Here are some points, each followed by its number:
[ 1.  -0.7 -2.4  0.8  0.6  0.6  0.6 -1.2  1.6 -0.5  0.8  0.8 -1.4 -0.2
 -0.5 -1.3 -0.1  0.4  0.1 -1.  -1.2  0.3 -0.7  0.7] 0
[-1.  -0.7  1.4 -0.3  0.6  0.6  0.2  0.8 -0.6 -0.5  0.8  0.8 -0.3  0.3
 -0.5  0.4  0.7  0.5  0.5  0.1 -1.   0.2  0.4 -0.3] 1
[ 1.   1.3 -0.5  0.1  0.6 -1.7 -0.5  0.8 -0.6 -0.5 -1.2  0.8  1.1 -1.6
  1.9  1.2 -0.5 -0.3  0.  -0.8  0.4 -1.1  1.5  2. ] 2
[ 1.  -0.7 -2.1 -1.8 -1.7  0.6 -3.3 -1.2  1.6 -0.5 -1.2 -1.2  2.3 -1.1
  1.9 -0.9  1.1 -1.1  0.   1.9  0.2 -1.  -1.6 -1.9] 3
[-1.  -0.7  1.   0.1  0.6  0.6  0.6 -1.2 -0.6 -0.5  0.8  0.8 -1.   0.2
 -0.5 -0.2  0.6  0.6  0.3 -1.2 -0.9  0.2  0.5 -0.2] 4
[-1.  -0.7  1.1 -0.2  0.6  0.6  0.1  0.8 -0.6 -0.5  0.8  0.8 -0.2 -0.4
 -0.5  0.5  0.7  0.3  0.  -0.3 -0.5  0.5 -0.1  0.1] 5
[-1.   1.3 -2.2 -0.6 -1.7  0.6  1.7  0.8  1.6 -0.5  0.8 -1.2 -0.9  0.2
 -0.5 -0.4 -0.6 -0.5 -0.6  1.4 -0.6  1.5  0.3 -0.3] 6
[-1.  -0.7 -0.4 -0.7 -1.7  0.6 -1.   0.8  1.6 -0.5 -1.2  0.8  1.   1.7
 -0.5 -0.6  0.9 -0.5  0.9  1.2  1.   0.1  0.6 -0.2] 7
[ 1.   1.3 -1.7  3.5  0.6 -1.7  1.9  0.8 -0.6  2.2 -1.2  0.8  1.  -0.1
  1.9  0.4 -3.2  0.1 -1.7 -1.7  0.7 -3.8  3.1 -0.1] 8
[-1.  -0.7 -1.3  0.3  0.6  0.6 -0.7  0.8 -0.6  2.2 -1.2 -1.2  0.6 -0.7
 -0.5  0.9 -0.6 -0.4  0.   0.2 -0.1 -0.5  0.1  1. ] 9
New points follow, each followed by the numbers of its five nearest points above, looking only along the 4 directions in which the numbered points spread most, nearest first.
[ 1.  -0.7 -0.2 -0.7  0.6 -1.7 -0.5  0.8 -0.6 -0.5  0.8 -1.2 -0.6 -0.6
 -0.5  0.8  0.4  1.6  0.6 -0.9 -0.1  0.2  0.2 -0.8] : 5 4 1 9 2
[-1.  -0.7  0.   1.9 -1.7 -1.7 -0.2 -1.2  1.6 -0.5 -1.2  0.8 -2.4 -0.9
 -0.5 -0.2 -0.6  0.2 -0.5  0.9  1.  -0.4 -3.1  1. ] : 0 9 4 5 1
[ 1.   1.3  1.   1.7 -1.7 -1.7  2.7 -1.2  1.6  2.2  0.8 -1.2 -2.7  2.
 -0.5 -0.6 -1.4  0.  -1.5  0.8  1.6  0.1  1.1 -2.3] : 6 9 0 4 7
[ 1.   1.3  0.3  1.6  0.6  0.6  0.5  0.8 -0.6 -0.5 -1.2  0.8 -0.3 -0.8
 -0.5 -0.9 -1.7 -0.6 -1.1  1.3  1.1 -0.8 -1.7  0.8] : 9 2 5 4 1
[ 1.  -0.7 -0.9 -1.9  0.6  0.6  1.2  0.8  1.6 -0.5 -1.2 -1.2  0.3 -0.8
  1.9  1.4  0.   1.3  0.   1.4  0.5  1.1  1.5  0.3] : 9 7 5 1 6
[-1.   1.3 -1.5 -0.9 -1.7 -1.7  1.7  0.8  1.6 -0.5  0.8 -1.2 -0.4  0.
  1.9 -1.  -0.6 -1.  -0.2  1.3  0.   0.8  0.5  1.3] : 6 9 7 0 5
[-1.   1.3  1.  -0.5  0.6  0.6  0.  -1.2 -0.6 -0.5 -1.2  0.8 -0.3  0.7
  1.9 -1.6  0.   0.5  0.4 -0.1 -1.2  0.5  0.8 -0.1] : 5 1 4 9 7
[ 1.   1.3  0.6  0.8 -1.7  0.6  0.6 -1.2  1.6 -0.5 -1.2 -1.2  0.9  0.
  1.9  1.  -1.9 -2.6 -2.7  2.2 -1.1  0.  -0.7 -0.6] : 9 7 6 2 0
[ 1.   1.3 -0.9  0.8  0.6  0.6 -0.6  0.8 -0.6 -0.5 -1.2 -1.2  0.3 -1.3
 -0.5 -0.2  0.3 -1.1 -0.7  1.5  1.2 -0.2 -1.6  1.3] : 9 7 2 5 1
[-1.  -0.7  0.9 -0.3  0.6  0.6  0.2  0.8  1.6 -0.5 -1.2 -1.2  1.2  0.8
 -0.5  0.7  1.4 -1.2  1.2  0.5  2.8  1.2 -0.6  0. ] : 7 9 1 5 4
[ 1.   1.3  1.2  1.1 -1.7 -1.7  0.8  0.8 -0.6  2.2  0.8  0.8  0.1 -0.3
 -0.5  0.  -1.4 -0.1 -0.3  0.5 -0.2  0.  -0.3 -0.3] : 9 2 5 1 4
[ 1.   1.3 -1.3 -1.3 -1.7 -1.7 -1.6 -1.2  1.6  2.2  0.8 -1.2 -1.7  3.6
 -0.5  0.8  0.1  2.2  1.  -0.7  2.4 -1.8  1.  -1.3] : 9 7 6 2 5
[-1.  -0.7 -0.7 -0.2  0.6  0.6 -0.4 -1.2 -0.6 -0.5 -1.2 -1.2 -0.5 -0.4
  1.9 -2.3 -0.5  1.   1.   0.1 -0.2 -0.4 -1.2 -0.1] : 9 0 5 4 7
[-1.  -0.7 -0.1 -0.3  0.6  0.6 -1.4 -1.2 -0.6 -0.5 -1.2 -1.2 -0.2  0.7
  1.9 -2.1 -1.   1.4  1.4 -1.5  0.2 -0.8 -0.9 -0.2] : 9 5 4 1 2
[ 1.  -0.7 -0.4 -1.4 -1.7  0.6 -1.4 -1.2 -0.6 -0.5  0.8 -1.2  0.9 -0.3
 -0.5  0.8  0.2 -0.3  0.2 -0.4  0.1 -0.1 -0.8 -1.2] : 7 9 5 1 4
[ 1.   1.3  0.5  0.5  0.6  0.6  0.6  0.8 -0.6 -0.5  0.8  0.8 -0.3 -0.8
 -0.5 -0.6  0.7  0.2 -0.2 -0.3 -0.3  0.2 -0.3 -0.1] : 4 5 1 9 0
[ 1.   1.3  0.5  0.6  0.6  0.6 -0.2  0.8 -0.6 -0.5 -1.2  0.8  0.4  0.1
 -0.5  0.6 -0.2  0.   0.2 -0.2  0.2 -0.7  0.9  0.7] : 9 2 5 1 4
[ 1.   1.3  0.8  1.1 -1.7  0.6 -0.2 -1.2  1.6 -0.5  0.8  0.8  0.4  0.1
  1.9  0.7  0.1 -2.6 -3.1  1.5 -1.6  0.9 -0.9 -0.9] : 9 7 0 6 5
